In the data rows, 500 means zero.
Here are some points, one per row:
[220 719 390 518 426 281 810 473 532 569 716 573 602 624 557 558 190 556
 438 579 425 389 755 726 555 499 446 676 454 347 558 725 447 749 533 742
 659 138 623 390 392 668 539 521 652 422 456 736 435 566 341 608 586 345
 722 380 319 464 557 764 720 338 570 807]
[552 405 460 595 473 485 648 358 462 529 463 453 453 567 569 607 482 481
 464 703 493 465 550 527 492 597 628 546 400 495 611 437 657 468 470 539
 630 431 536 546 464 560 674 540 491 405 669 360 519 657 498 537 532 543
 577 396 443 487 492 496 486 610 496 430]
[457 586 477 440 479 406 538 555 515 321 503 594 539 524 469 663 513 610
 563 521 649 375 433 517 400 584 497 611 527 375 454 491 547 434 601 596
 596 430 485 473 255 437 378 587 513 479 632 376 505 387 501 489 629 568
 441 395 391 395 572 544 399 382 536 565]
[439 339 596 611 380 489 537 620 468 433 585 432 431 474 310 595 512 492
 196 448 371 694 585 469 497 441 446 414 583 604 459 662 399 346 478 472
 462 301 431 478 420 479 413 318 515 388 519 532 514 632 605 337 514 575
 354 443 455 490 403 658 613 492 629 357]
[597 527 547 382 509 520 611 461 487 555 648 656 416 542 517 581 534 560
 619 669 604 538 679 502 429 436 363 565 489 457 443 639 477 542 490 586
 569 543 586 425 551 506 620 552 416 509 400 477 599 540 511 551 615 458
 391 439 731 522 431 453 571 424 399 490]
[601 707 370 600 575 409 542 651 543 738 556 327 502 483 422 773 283 626
 549 583 367 388 642 518 430 741 520 617 541 395 630 848 557 533 429 670
 692 551 345 424 230 449 752 499 570 359 507 866 606 565 626 419 377 523
 619 498 457 302 444 486 303 469 591 586]
[411 354 527 511 605 504 517 515 622 520 683 446 571 465 493 563 511 448
 358 690 426 412 537 544 452 506 402 486 547 421 632 448 461 506 610 565
 597 647 438 393 587 500 564 686 664 375 394 647 564 263 429 589 528 411
 576 563 586 391 556 589 600 578 572 675]
[416 456 536 509 473 498 498 476 524 633 315 457 609 595 540 293 324 558
 743 505 384 495 383 494 524 381 551 505 250 446 442 486 409 412 494 507
 428 620 362 574 442 545 398 531 424 421 446 513 560 598 384 496 609 547
 461 539 569 476 530 622 458 521 437 600]
[310 295 497 388 624 477 649 715 370 708 584 606 448 587 518  78 325 509
 364 317 479 306 770 209 958 661 446 655 590 591 560 660 611 324 575 690
 364 803 743 331 244 405 563 588 566 521 652 638 217 502 414 431 376 672
 401 537 460 668 549 652 473 379 331 354]
[492 567 367 600 544 415 527 383 454 496 740 418 632 486 541 646 280 680
 440 580 609 574 647 388 444 584 390 688 426 588 517 427 487 489 407 646
 592 414 598 620 548 542 527 706 578 717 572 615 485 545 501 292 450 291
 416 552 416 465 611 668 358 434 520 705]
[614 445 448 486 641 341 444 508 450 475 480 435 616 478 516 275 693 632
 539 520 340 424 492 475 574 409 607 385 546 577 395 501 451 541 379 622
 380 495 598 319 494 436 447 458 446 555 570 544 456 440 447 492 482 396
 567 494 515 573 482 412 606 541 511 449]
[400 732 428 523 589 569 504 422 563 440 460 511 642 553 428 590 455 403
 545 511 512 567 419 573 662 473 340 620 635 528 655 487 405 542 597 464
 576 523 429 287 607 484 472 513 437 587 378 510 336 541 561 547 653 633
 559 565 410 567 566 408 422 507 501 588]
[477 827 505 495 383 486 762 484 537 499 762 664 832 529 493 396 547 713
 670 525 434 470 680 534 599 672 473 353 419 514 870 401 379 548 461 424
 407 454 671 433 440 447 566 598 692 451 412 556 406 596 114 568 497 761
 579 620 730 684 533 914 244 522 570 638]
[ 89 455 515 428 611 444 380 672 453 749 690 456 473 488 576 507 431 368
 483 412 467 432 481 459 957 637 532 637 611 385 291 402 465 708 482 833
 295 747 823 250 290 231 350 347 681 240 541 503 249 688 444 226 309 402
 426 667 754 838 404 815 454 740 353 473]
[754 646 385 437 468 475 703 529 387 470 357 551 400 417 544 556 481 576
 367 449 458 409 467 475 399 610 389 575 585 472 574 546 626 596 643 518
 487 468 387 676 387 577 475 471 715 393 509 579 561 546 445 393 540 325
 607 539 475 640 513 460 467 573 512 607]
[445 581 666 581 389 536 723 635 642 590 572 500 702 617 605 514 401 546
 542 435 559 595 836 517 681 569 516 483 411 278 690 518 342 569 446 563
 578 654 442 594 566 397 352 620 632 650 480 458 612 449 454 662 569 261
 565 533 474 825 390 392 402 415 658 658]
[271 719 667 603 566 493 662 417 556 570 626 561 559 569 648 439 541 474
 496 363 541 212 605 582 511 471 446 488 397 583 558 640 532 574 332 326
 463 412 585 519 658 346 425 489 652 339 582 586 511 453 602 607 655 418
 494 610 538 380 474 454 333 533 453 706]
[416 400 770 593 356 720 685 292  90 521 572 463 235 443 175 442 389 606
 245 149 398 420 719 441 559 621 732 596 845 181 363 687 651 562 350 668
 400 445 518 286 454 558 365 542 449 492 266 395 475 538 684 127 391 492
 751 301 431 419 484 850 374 580 511 436]
[353 508 499 371 514 487 588 606 453 748 593 441 589 453 359 676 586 623
 674 449 471 437 619 500 499 623 527 556 360 648 626 524 506 685 612 563
 541 351 306 400 708 591 529 547 696 456 507 536 296 379 390 706 508 456
 430 412 434 557 394 578 424 416 402 579]
[441 419 360 738 527 675 779 695 378 380 697 366 181 618 197 521 445 672
 488 520 304 738 581 318 492 479 629 754 601 376 357 481 778 751 476 507
 555 401 329 368 479 242 458 582 666 354 382 594 569 690 645 430 490 686
 583 545 364 504 336 723 454 249 676 592]
[555 564 358 666 309 578 625 405 430 667 598 403 457 590 399 606 432 669
 730 654 713 360 616 641 672 525 364 526 682 455 619 478 545 452 433 690
 359 215 400 565 356 309 613 483 695 498 365 634 506 299 468 422 472 515
 498 508 305 491 498 503 607 583 616 610]
[592 702 358 537 425 385 596 507 660 662 638 455 335 519 444 540 411 675
 424 557 610 436 415 436 474 464 621 715 606 494 609 474 466 465 456 462
 815 468 355 575 487 499 372 531 621 497 518 616 471 560 378 443 317 431
 702 397 548 416 441 485 551 521 534 319]
[507 643 421 334 467 518 387 617 342 599 495 318 482 497 523 493 350 504
 539 368 439 582 527 496 497 443 562 379 517 339 556 389 533 472 541 317
 377 556 720 414 557 505 521 515 500 492 500 436 502 496 444 592 406 515
 344 674 460 553 615 521 609 498 464 513]
[531 581 475 715 455 474 442 377 590 346 441 484 481 582 501 541 482 415
 440 420 485 447 634 555 533 537 442 629 421 607 433 425 501 627 587 545
 450 456 473 649 418 584 668 550 453 465 370 396 464 389 474 585 334 482
 454 397 576 446 449 482 468 417 511 505]
[470 200 502 478 538 520 423 477 474 787 626 497 293 503 265 268 619 225
 438 308 562 573 459 501 433 578 605 374 783 350 414 673 577 754 331 588
 513 518 501 389 309 568 361 432 503 524 610 340 493 651 716 169 184 714
 594 564 487 519 588 775 537 325 709 582]
[365 350 555 471 429 542 343 661 441 426 533 661 646 539 477 395 403 322
 541 442 532 531 423 405 612 618 599 350 492 430 273 469 625 538 537 512
 404 593 775 539 532 565 607 302 564 641 420 731 374 493 474 384 489 506
 738 544 479 643 469 512 451 549 305 373]
[359 584 479 313 606 515 611 413 456 404 524 606 533 266 667 683 586 478
 549 618 597 594 587 507 720 468 633 605 463 355 616 574 449 430 425 538
 334 454 487 573 584 467 465 519 670 498 373 654 476 567 453 734 348 513
 572 442 514 453 496 560 409 413 519 713]
[475 584 507 492 465 241 877 539 499 420 729 229 793 632 328 643 373 442
 669 480 671 314 867 561 729 219 573 540 356 383 567 532 445 451 650 402
 497 568 642 504 438 547 563 560 965 556 443 538 149 562 315 503 601 433
 542 550 686 600 549 483 321 590 496 879]
There is one direction along which these points spread out most. Take the direction at right angles to it along which they spread out most. Go by this last direction. How far along it is each point below, from 0 to 99? 50 is the average, and the first point above lies past it. One standard deviation of the points above along it is 16.
[531 581 475 715 455 474 442 377 590 346 441 484 481 582 501 541 482 415
 440 420 485 447 634 555 533 537 442 629 421 607 433 425 501 627 587 545
 450 456 473 649 418 584 668 550 453 465 370 396 464 389 474 585 334 482
 454 397 576 446 449 482 468 417 511 505] 57
[477 827 505 495 383 486 762 484 537 499 762 664 832 529 493 396 547 713
 670 525 434 470 680 534 599 672 473 353 419 514 870 401 379 548 461 424
 407 454 671 433 440 447 566 598 692 451 412 556 406 596 114 568 497 761
 579 620 730 684 533 914 244 522 570 638] 28
[ 89 455 515 428 611 444 380 672 453 749 690 456 473 488 576 507 431 368
 483 412 467 432 481 459 957 637 532 637 611 385 291 402 465 708 482 833
 295 747 823 250 290 231 350 347 681 240 541 503 249 688 444 226 309 402
 426 667 754 838 404 815 454 740 353 473] 8
[220 719 390 518 426 281 810 473 532 569 716 573 602 624 557 558 190 556
 438 579 425 389 755 726 555 499 446 676 454 347 558 725 447 749 533 742
 659 138 623 390 392 668 539 521 652 422 456 736 435 566 341 608 586 345
 722 380 319 464 557 764 720 338 570 807] 57
[411 354 527 511 605 504 517 515 622 520 683 446 571 465 493 563 511 448
 358 690 426 412 537 544 452 506 402 486 547 421 632 448 461 506 610 565
 597 647 438 393 587 500 564 686 664 375 394 647 564 263 429 589 528 411
 576 563 586 391 556 589 600 578 572 675] 52
[507 643 421 334 467 518 387 617 342 599 495 318 482 497 523 493 350 504
 539 368 439 582 527 496 497 443 562 379 517 339 556 389 533 472 541 317
 377 556 720 414 557 505 521 515 500 492 500 436 502 496 444 592 406 515
 344 674 460 553 615 521 609 498 464 513] 41
[310 295 497 388 624 477 649 715 370 708 584 606 448 587 518  78 325 509
 364 317 479 306 770 209 958 661 446 655 590 591 560 660 611 324 575 690
 364 803 743 331 244 405 563 588 566 521 652 638 217 502 414 431 376 672
 401 537 460 668 549 652 473 379 331 354] 16
[614 445 448 486 641 341 444 508 450 475 480 435 616 478 516 275 693 632
 539 520 340 424 492 475 574 409 607 385 546 577 395 501 451 541 379 622
 380 495 598 319 494 436 447 458 446 555 570 544 456 440 447 492 482 396
 567 494 515 573 482 412 606 541 511 449] 43
[470 200 502 478 538 520 423 477 474 787 626 497 293 503 265 268 619 225
 438 308 562 573 459 501 433 578 605 374 783 350 414 673 577 754 331 588
 513 518 501 389 309 568 361 432 503 524 610 340 493 651 716 169 184 714
 594 564 487 519 588 775 537 325 709 582] 59
[555 564 358 666 309 578 625 405 430 667 598 403 457 590 399 606 432 669
 730 654 713 360 616 641 672 525 364 526 682 455 619 478 545 452 433 690
 359 215 400 565 356 309 613 483 695 498 365 634 506 299 468 422 472 515
 498 508 305 491 498 503 607 583 616 610] 63
[592 702 358 537 425 385 596 507 660 662 638 455 335 519 444 540 411 675
 424 557 610 436 415 436 474 464 621 715 606 494 609 474 466 465 456 462
 815 468 355 575 487 499 372 531 621 497 518 616 471 560 378 443 317 431
 702 397 548 416 441 485 551 521 534 319] 67
